Rotation paths and how fast each direction turns (degrees each step):
Each turn is a multiple of 5 degrees from 10 to 175, or 0.
Each row of a path follows its step; steps can be skipped.
Rotation 1:
step 0: -1.32 -1.09 -2.53  1.63  0.90 -1.07 -0.63  0.36  5.56 -2.23  0.01 -2.35  4.11  3.40 -3.43 -0.15  5.09 -1.07 -3.87 -1.43 -1.63 -0.75 -0.04 -0.84  2.65 -1.43 -1.19  5.78  2.44  1.50  2.10  2.13 -0.83  1.88 -4.85 -0.17  0.01  1.19 -1.99  0.79 -4.87  5.02 -0.78  3.01  2.13 -0.45  5.97  2.69 -1.13
step 1: -3.79  3.28 -1.77 -1.20 -2.63 -1.20 -1.26 -0.15 -0.55  4.62 -1.76  1.87  6.49  2.39 -4.67 -3.50  5.25  1.05  1.16 -2.94 -4.68  0.13 -1.60  1.68  0.08  0.17  4.53  4.34  1.55  0.01 -0.04  0.50  3.78  1.56 -0.87  3.27  3.94 -3.71  1.70 -0.58 -2.67 -0.67  0.59  1.55  2.51  2.11  1.84 -1.50  2.31
step 3:  1.73  0.17 -0.75  3.37 -0.45  7.34 -3.62 -1.67 -1.90 -0.59 -0.48  1.35 -0.85 -1.89 -2.23  2.97 -1.32 -5.80 -3.93 -1.16 -1.00 -0.93  1.14  0.59  0.97 -1.22 -3.84  0.53 -2.24  3.65  1.01  0.90  1.21  4.16 -1.75  0.96  1.40 -2.40 -5.52 -2.73 -5.82 -2.50  1.92  1.47  0.16 -3.88  2.22  3.07 -0.19
step 4:  3.33 -1.73  0.26  2.53 -1.87  0.38 -0.93 -1.51  3.63  3.85 -2.38  3.40  0.36 -3.31 -3.14 -4.61 -0.26 -2.12 -1.09 -6.24  0.30 -2.57 -0.39  0.58 -2.25 -3.43 -0.69 -1.11 -0.80  4.10 -0.11  2.22 -1.21  2.95  3.71 -0.48  4.10 -2.06 -2.00  0.92 -2.70  4.19  3.83  4.49 -0.06  0.74  3.02 -0.78  5.20
step 5: -4.26 -2.55 -1.40 -1.16  0.35  1.29 -4.17 -2.61  4.38 -3.37  1.40  3.93  2.74 -2.26 -0.91 -6.88  0.75 -0.20 -1.25 -3.21  3.15  3.25 -3.44 -0.12  3.98  1.06  3.85  2.38  1.41  1.74  0.02  2.25 -2.59  0.86  1.81 -0.91  0.29  0.58 -1.44  3.68  0.35  1.43 -2.88  5.72 -2.58 -1.07  2.77 -1.17  1.84
step 6: -4.38  4.30 -0.40 -1.98  2.24  4.80  0.91 -2.74  0.34  1.39 -1.84  3.53  0.74 -1.86 -0.90  1.04  3.76  1.36 -1.27  2.09  2.83  0.19 -2.20  0.87  4.14  3.18  3.35  5.94  1.93 -1.84  1.71  4.45  1.28  3.40 -0.44 -1.55 -1.29 -3.08 -2.43  2.94 -5.67  0.98  1.57 -1.06 -0.77 -2.28  4.22  0.86 -1.73
step 7: -4.58 -0.24  0.05  0.46 -0.47 -1.40  0.11 -0.03  0.35  0.43 -0.85  3.57 -1.94 -1.28  1.46  2.02  7.21 -1.83  0.23  0.57 -1.09 -2.40 -1.51 -0.65  3.46 -4.15 -2.59  1.98 -0.44  1.11 -3.41  4.59  4.09  4.23  0.76 -1.74  4.08 -6.63  1.99  0.21 -3.86  1.65  4.26 -0.39  3.64  1.16 -2.39  0.29  0.84
step 8: -1.54 -4.22  0.38 -0.59  1.87 -1.87 -6.58 -1.36 -0.16 -2.97  2.57  5.49  0.59  1.06 -3.01 -4.02  0.56 -3.44  1.52 -0.46 -1.53  0.78  2.77 -0.92  1.97 -0.36 -4.91 -0.49 -2.28 -0.43  1.66  0.54  5.90  0.02 -4.30  1.63  1.39 -5.50 -1.43  0.13 -1.94 -0.63  1.09  4.57 -0.77  0.40 -2.71  1.40  2.88
step 9:  1.79  1.98  2.27 -1.11  3.63 -0.95  0.77 -4.52  1.93  1.77  4.44  2.13  3.82  0.15 -3.55 -0.82 -1.01  0.26  0.89  0.57  1.09  1.47  2.40 -2.22  0.35 -2.90  0.30  3.19 -3.65  1.88  1.40 -0.48  0.36 -2.69 -0.95  1.20 -0.38 -3.74 -6.76 -2.20 -5.38  2.39  1.28  5.94 -0.32 -4.14  4.44  1.55  1.56
step 10: -4.62  1.46  1.00  1.30  1.52 -0.33  4.32  2.46  2.42 -0.35 -0.88  1.63  4.41 -1.80 -2.49 -0.41  1.73  1.18 -3.33 -3.63 -3.47 -0.23 -5.78 -0.09  2.46 -3.27 -1.40  1.91  0.69  6.75 -3.58  2.05 -2.84 -1.52  0.48  4.11  0.43  0.31 -1.34 -1.53 -5.73  3.12 -0.31  4.42 -0.05 -1.97  1.59  0.20  0.16
Directions:
-0.90  0.19  0.35 -1.80 -0.64  1.42  0.02  0.14 -0.96  0.72  1.14 -0.72  0.22  0.24 -0.72  0.53  0.40  0.43  0.16  0.22  0.02  0.43 -0.30  0.72  0.67 -0.49 -0.92  1.10  0.70 -1.09  0.54 -0.14  0.74  1.37  0.67 -0.73  0.50  0.40  1.25  0.18 -0.31 -0.65 -0.17  0.06  1.00  0.83 -1.47 -0.23 -0.56 | 70
 1.73  0.91  1.77  0.48 -0.32  0.42  0.51  0.20 -0.98  1.90 -0.13  1.86  0.71 -0.33 -0.06 -0.54  0.33  0.78  0.25  0.58 -0.22 -0.14  0.20 -0.03 -0.83  0.95  0.46 -0.39 -0.58 -0.87  1.03 -0.17  0.29 -0.17 -0.15 -1.02  0.16 -0.41  0.42  0.65  0.23  1.19  0.58  0.11  0.83 -0.42  0.33 -0.13 -0.27 | 145
-0.52 -0.26  0.91  0.14 -1.46  0.57 -0.25  0.62  0.19 -0.22  0.31  0.33 -0.49 -0.32  1.46 -0.38  0.05 -1.41 -0.90  0.98  0.21 -1.96  1.25 -0.52 -0.39  0.36 -1.44  0.60 -0.10  0.22  0.25  0.36 -0.33  0.55 -0.86 -0.05  0.21  0.32 -0.55 -0.67  0.63  0.25  1.51 -0.37 -0.39  1.21 -0.66  0.71  0.08 | 85
 0.50 -0.52 -0.40  0.41 -0.55  0.87 -1.29  0.26 -0.50 -0.81  0.55 -0.45 -0.94  0.10 -0.10  0.11 -0.31  0.94 -0.19  0.96 -1.10 -0.30 -0.46  0.43  1.91  0.58 -0.36 -0.11  0.45 -0.27  1.90  0.53 -0.22 -0.39 -0.78  0.53 -0.51 -0.11  0.98 -0.19  0.70  0.85 -0.44  0.64 -0.36 -1.53  0.48  1.00  1.09 | 130
-0.27 -0.39  0.32  0.40  0.93  0.17 -1.05  0.00  0.37 -0.68  0.71  1.30 -0.85 -0.99 -0.88  0.41  1.36 -0.69  0.27 -0.98  0.74  0.70  0.12  0.18 -0.35  0.70 -0.18  0.46 -0.14  0.05  0.99 -0.46  0.10 -0.66 -0.60  0.84 -0.38  0.64 -0.25  0.05  2.30 -0.07 -0.49  0.64  0.28  0.17 -1.00 -1.24 -1.34 | 120
-0.51 -0.87 -0.17 -0.26  0.40  1.07  0.32  1.12  0.26  0.60 -1.54 -0.10 -0.12 -0.70 -0.50 -0.29 -1.31  0.70 -0.13  1.22  0.06 -0.27  0.09  0.83  0.03 -0.95  0.03  0.04 -0.81  0.52  0.39 -0.09 -1.29  0.09  0.65 -0.31  0.63  1.44 -1.63  0.95  0.03  0.86 -0.38  1.42 -0.45 -0.35 -0.87 -0.89 -0.21 | 60
